In the rows, zero is written as 128.
Y: rows in a few groups, each row roughly a mix of its group's directions (one row in no group):
Y (135 x 14):
[[142 129 118 136 153 151 127 111 157  74 125 104 152 152]
 [128 122  95 130 126 139 184 119 116 112  82 112 124 138]
 [117 132 143 123 148 163 107 105 149 121 161 119 142 178]
 [106 124 105 129 117 127 154 101  95 124 102 178 108 117]
 [ 95 182 113 107 107 149 104 128 148 120 138 109 115 134]
 [ 88 147 122 124 117 105 171 148 138 123  89 156 131 136]
 [136 106 170 173 145 100 152 149 112 131 132 127 145 146]
 [142 161 147 166 149  81 112 124 118 103 113 124 131 148]
 [132 134  77 119 119 146 133 131 158  82 114 128 158 136]
 [127 142 146 148 117  60 157 124 135 113 128 149 116 133]
 [128 128 149 127 144 107 154 134 125 160  93 103 132 179]
 [100 101 124 135 140  96 105  92 141 124 130 117 170 155]
 [157 134 142 143 157 164 118 116 138  84 119 105 148 103]
 [154 152 136 147  80 158 145 120  92 120 111 127 128 150]
 [132 133 136 134 131  93 116 167 140 160 150  83 147 113]
 [126 173 125 132 113  94 124 136 117 128 103 151 166 161]
 [110 115 117 124 125 143 112  59 157 147 122 124 125 142]
 [ 98 155 134 138 137  99 111 152 135 160 125 112 127 178]
 [113 148  84 152 116 133 132 105 170 105 134 162 122 130]
 [139 100 131 149 155  90 142 111 118 124 145  74 131 133]
 [105 128 161 129 151 176 120  94 106 154 144 140 122 136]
 [111 123 135 107 106 133 158 192 135 136 144 151 122 120]
 [132 185 114 131  98 126 112 129 160 149 137 151 150 136]
 [134 103 135 159 165 108 149 117 142 148 116 107 116  83]
 [169 127 100 125 132 145 138  98 110  94  87 130 146 137]
 [108 115 164 129 149 128 132 122  98 163 157 154  91 131]
 [143 158 139 158 134  94 110  97 132  82 109 131 138 133]
 [ 87 135 124 123 116 126 165 122 129 106 102 178 111 128]
 [133 178 115 103 133 115  85 108 145 106 139 154 133 131]
 [156 137 134 167 154 102 143  90 131 129 116  97 116 102]
 [108 172 154 132 132 150 106 116 124 151  95 153 114 154]
 [154  96 118 153 152 150 134 115 114 132  96  94 107  99]
 [127 122 135 129 166  74 131 160 127 148 113 145 102 113]
 [152 143 163 157 162 122  87 135 146 123 146 105 121 149]
 [126 133 134 141 150 157 159 111 123  91  79 138 129 103]
 [ 99 106 147 113 107 102 135 112 124  85 157 163 130 119]
 [ 95 102 148 152 122 130 168 154 135 133 173 139 129 137]
 [115 159 123 120 128 184 119 111 156 128 134 131 158  98]
 [134 133 123 158 142  84 140 139 131 156 115 101 165 157]
 [132 106 135  89 105 150 113 140  84 112 116 111 131 164]
 [152  75 129 123 108 147 161 114 122 103 125 124 114  95]
 [ 93  93 111 130 142 143 143  96 144 118 159 101 126 158]
 [118 117 150 123 106  94 111 143 125 165 166 138  91 142]
 [128 123 129 125 143 119 139 207 122 133 137 111 133 115]
 [124  89 143 148  95 117 132 109 154 112 178 117 127 131]
 [146 166 123 122  89  96  97 127 150 120  97 142 140 141]
 [ 99 135 162 114 148 148  97 129 127 118 127 176  98 122]
 [101 136 106 115  82 130 145 149 142 112 130 146 144 173]
 [135 158 108 135 112 132 110 157 117 141 103 161 129  78]
 [136  90 134 142 143 125 139  86 135 112 110 128 170  95]
 [124 156  85 146 148 152 159 112 156 136 128 165 126 126]
 [116 168 106 134 136 118 173 134 143 159 107 105 147 109]
 [145 118  88 123 100 147 127  81 137 141 114  98 140 149]
 [113 131 117 140 138 146 115  91 146 154 174  89 129 144]
 [107 112 119 134 148 121 152 110 129 151 108 107 125 190]
 [100 123 123 100 115 149 106 117 174 119  97 158 105 129]
 [108 130  95  84 115 114 115 117 160  97 145 135 143 157]
 [131 105 167 167 114 151 119 148  83 125 128 132 106 124]
 [111 167 122 149 158 140 111 139 130 119 137 184 112 117]
 [100 101 145 138 151 117 136 103 122 136 181  93 131 127]
 [130 124 133  94 126 163 146 136 114 165 167 111 153 149]
 [119 151 108 132  90 119 128 116 141 102 111  81 154 153]
 [143 191 114 116 124 146 142 133 126 146 117 162 144 148]
 [126 156 141 140 132 130  99 166 108 127  94 175 117 136]
 [183 133 143 141 153 141 117 109  97 132  92 110 134 125]
 [136 147 155 158 144 173 111  88 139 143 129 147 128 149]
 [114 116 154  95 127 124  91 135 114  98 176 138 126 147]
 [129 117 128 137 161  98  83  84 128 121 134 152 125 151]
 [151  99 146 145 158 140 127 110 142  94 142  78 124 124]
 [ 85 143 125 122 119 105 155 124 143 104 125 169 124 165]
 [ 95 123 131 111 132 134 120 194 153 116 141 128 150 125]
 [114  97 141 105 129 171 117 155 145 107 150 163 119 115]
 [126 133 150 121 145  92 196 130 132 126 131 108 137 125]
 [148 129 134 155 171  82 124 158 119 143 112 135 152 135]
 [155  75 128 116 127 158 152 145 108 138 149 150 117 108]
 [143 116 104 100 188 119 124  95 139 115 114 128 117 111]
 [122 129 159 100 154  85 128 115 136  91 166 125 126 123]
 [136 102 174 117 136  80 136 125 118 104 133  95 123 118]
 [129 106 128 150 149  85 154 162 172 135 128 122 140 118]
 [ 93 110  69 127 116 130 141 115 132 143 121 143 116 162]
 [111  80 133 147 152 136 142 104 128 138 145  91  96 135]
 [119 119  91 129 137 159 181 111 132 149 133  97 137 121]
 [112 142 163 140 123 123 128  92 140 120  80 165 113 137]
 [105 141  99 106 134 150  90  95 156 137 105  99 126 125]
 [108 116 103 137 120  86 155 137 109 168 100 131 105 140]
 [102 118 126 128 148 112  99  77 153 154 106 139 128 152]
 [162 178 146 108 120 121 119 127 102 114  99 154 131 148]
 [116 100 161 115 131 174 118 118 112 129 124 155  85 123]
 [119 145 148 142 159  93 108 118 158 120 165 144 120  96]
 [119  88 114 150 179 145 119 102 118 141 160 139 130 128]
 [ 81 157 119 108 124 129  90  97 148 142 128 125 118 154]
 [121 128 164 110 144 131  71 146 105 136 161 126 128 118]
 [106 140 156 135 109 136 152 183 102 155 130 131 141 145]
 [115  93 124 136 134  97 178 141 142 103  96 138 118 141]
 [ 87 129 146 118 129 135 142 148 160 155 120 127 116 179]
 [123  74 143 117 123 171 150 109 118 128 138 136 141  97]
 [121 102 105 106 118 185 105 133 115 136 147 141 130 159]
 [110 127 118 110 100 107 119 156 147 170 146 132 116 172]
 [124 145 172 157 116 115 173 158 112 125 136 151 125 141]
 [ 88 152 118 134 132 137 108 135 168 110 156 151 134 161]
 [121 130 107 119 121 166 110 138 152 174 162 149 147 143]
 [127 127 163 106 138  61 134 140 146 124 128 109 140 121]
 [128 115 140 149 145 133  88 116 123 164 159 122  90 156]
 [ 83 131 124 119 129 130 121 116 135 133 193 127 154 130]
 [132 181 146 149 135  99 109 117  92 125 126 143 135 156]
 [126 115 104 125 100 138 134  73 144 110 125  93 156 124]
 [134 112 158  96 125 148 148 137  99 117 168 139 132 167]
 [143 107 136 150 153 144 152 108 114 100  93 113 111  88]
 [167 106 153 152 155 109 139 147  85 112 137 136 118 112]
 [107 160 108 114 123 134 120 157 172 131  85 107 138 120]
 [109 101 121 108 147 149 107 108 131 114 190 119 125 124]
 [116 150 114 132 114 130 135 135 109 138  85 185 107 112]
 [ 91 134 128 124 143 165 114  98 117 159 155 142 138 161]
 [ 94 130 109 118 114 120 172 127 147  82 110 154 135 129]
 [159 109 123 160 152 141 150 120 158 139 112  87 129 100]
 [ 87 154 141 129 124 152 111 131 130 127 157 173 126  96]
 [142 117 164 156 170 152 103 131 111 103 159 136 131 121]
 [115 148 169 103 135 114 143 158  88  98 135 138 127 150]
 [136 128 161 153 140  92 148 150 131 108 106 115 108  86]
 [124 128 141  94 117 159  86 149  99 155 152 111 143 140]
 [ 94 122  80 107  88 122 141 132 131 126 142 162 130 116]
 [130 112 152 136 140 119 174 140 141 101  82 106 114 111]
 [111 154 128 108 120 136 105 156 151 166 163 150 154 144]
 [126 126 116 144 104  96 161 130 136  93  76 133 121 141]
 [112 161 152 129 133 168 123  87 119 158 110 155 134 123]
 [127 156 145 156 153  90 108 101 129 130  89 141 140 149]
 [ 90 138 136 128 130 132 154 145 145 132 190 147 139 140]
 [105 117 129 146 158 142 109 101 146 122 173 107 126 165]
 [118 101 140 138 154 151 113 119  92 147 124  84 161 138]
 [105 118 157 133 137 133 108 127 117 181 172 115 113 125]
 [102 150 148 135 119  81 162 154 127 146 143 118  98 128]
 [178 139 113 111 116 149 125 143 140  99  90 119 156 117]
 [117 142 154 135 152 128  93 133  95  86 139 156 102 119]
 [114 149 141 155 126 102 132  72 137 139 103 127 157 146]
 [110 104  96 108 112 133 107 117 159 136  92 102 139 159]]

which group is each row in? (one row of each group first):
[113 127 138 151 127  91 112 169 155 136 157 113 102 105] -> <46>
[119 143 113 133 137  87 121  98 130 167  87 115 133 153] -> <11>
[126 130 158  96 127 143 100 135 107 149 179 103 145 130] -> <112>

[112 106 115 132 170 127 144  93 136  97 157 115 110 100] -> <112>
[ 97 109 154 144 156 106 120 159 152 148 138 147 149 158] -> <11>
[120 167 112 111 184 139 139 138 134 148 128 164 131 121] -> <112>
[158 131 118 149 160 123 146 170 156 137 152 111 120  96] -> <11>
[127 103  77 113 122 148 150 111 145 110 114 106 147 161] -> <46>
[104 120 131 127 131 107 188 165 138 152 115 117 143 137] -> <112>
[132 111 160 122 150 121 130 158  81 110  90 138 108 135] -> <112>
[150  75 120 105 145 105 123 124 134 131  81 110 124 132] -> <112>
[141 139 100 161 136 134 167  92 131 122  99 107 117 100] -> <112>
[118 146 104  79 128 110 104 123 125  83 106 131 132 149] -> <112>
[128 153 151 145 150 129 112  65 120 138 112 144 107 121] -> <11>
